(in the rows, 128 means zero)
One turn moves every row onto another: examples first, then more rows asked
furel: [119 136  95 134 130 133 106 111 131 115 152 122 161 113 115 155 129 124
 129 138 142  75 126]
Vekot: [157 146 100 136 142 135 118 115 143 166 148 118 132 119 123 163 137 122
 122 133  83 121 122]
fini: [136 116 150 126 123 124 119 118 133  60 126 137  91 142 133 112 145 117
 129 125 122 134 137]
Nutu: [126 111 138 119  93 124 141 114 132 132  92 150 131 135 142 112 134 140
 143 107 170 145 121]
mava: [134 115 148 132 124 126 110 127 136  71 133 128  90 135 132  98 151 117
 123 131 121 113 135]
Vuli: [116 126 101 124 127 126 120  85 129 107 140 139 166 123 123 172 127 123
 137 126 134  96 121]
mezu: [135 127 120 109 158 124 160 160 129 126 111 144  80 124 131 133 119 118
 125 113 146 155 122]
Pufa: [120 117 134 129 139 106 124 131 116 169 114 141 139 147 132 125 129 124
 143 132 108 185 119]
sibi: [123 146  92 134 135 132 108 113 126  99 140 135 159 122 110 175 114 114
 135 129 157 105 127]
mabu: [137 130 146 134 130 130 109 135 134  60 129 135  86 140 126 105 139 110
 126 128 133 130 137]
kufef: [125 147 126 137 156 116 116 161 119 171 125 130 130 139 120 112 119 108
 136 143 131 177 126]
sereb: [116 120 133 135 140 117 113 149 119 188 131 129 132 138 130  98 142 122
 131 139 103 145 117]
Mivud: [142 168 153 144 142 152 108 143 136 101 122 128 177 121 115 139 125 104
 120 127 140 106 107]
taved: [136  78 127 115 129 109 153 145 132 135 111 131  94 127 131 137 142 157
 132 125 120 146 126]
vareg: [128 117 134 130  99 134 126 136 136 152 111 129 123 120 136  82 145 141
 131 121 169 104 125]
tir: [156 145 100 136 137 131 122 106 140 151 135 128 135 130 121 182 127 122
 129 127  86 149 119]
ruru: [129 106 108 131 133 130 120 179 129 148 117 134  76 126 126 114 138 130
 122 114 124 113 110]
pel: [145 137 164 138 128 134 121 115 136  92 110 132 191 127 120 161 126 127
 131 130 128 131 112]
Kopo: [164 161  95 143 148 136 115 129 141 153 143 116 128 122 112 172 122 116
 124 136 101 141 127]
Pepa: [137 142 127 134 109 136 123 153 134 130  98 138 120 129 125 103 118 125
 140 119 196 143 130]
dig: [136 129 154 148 117 145  99 127 136 111 121 125 183 123 120 136 144 127
 124 126 111  87 100]

fini turns into mava
kufef turns into Pufa
Kopo turns into tir
And these:
Vuli turns into furel
vareg turns into Pepa
Mivud turns into pel
taved turns into ruru

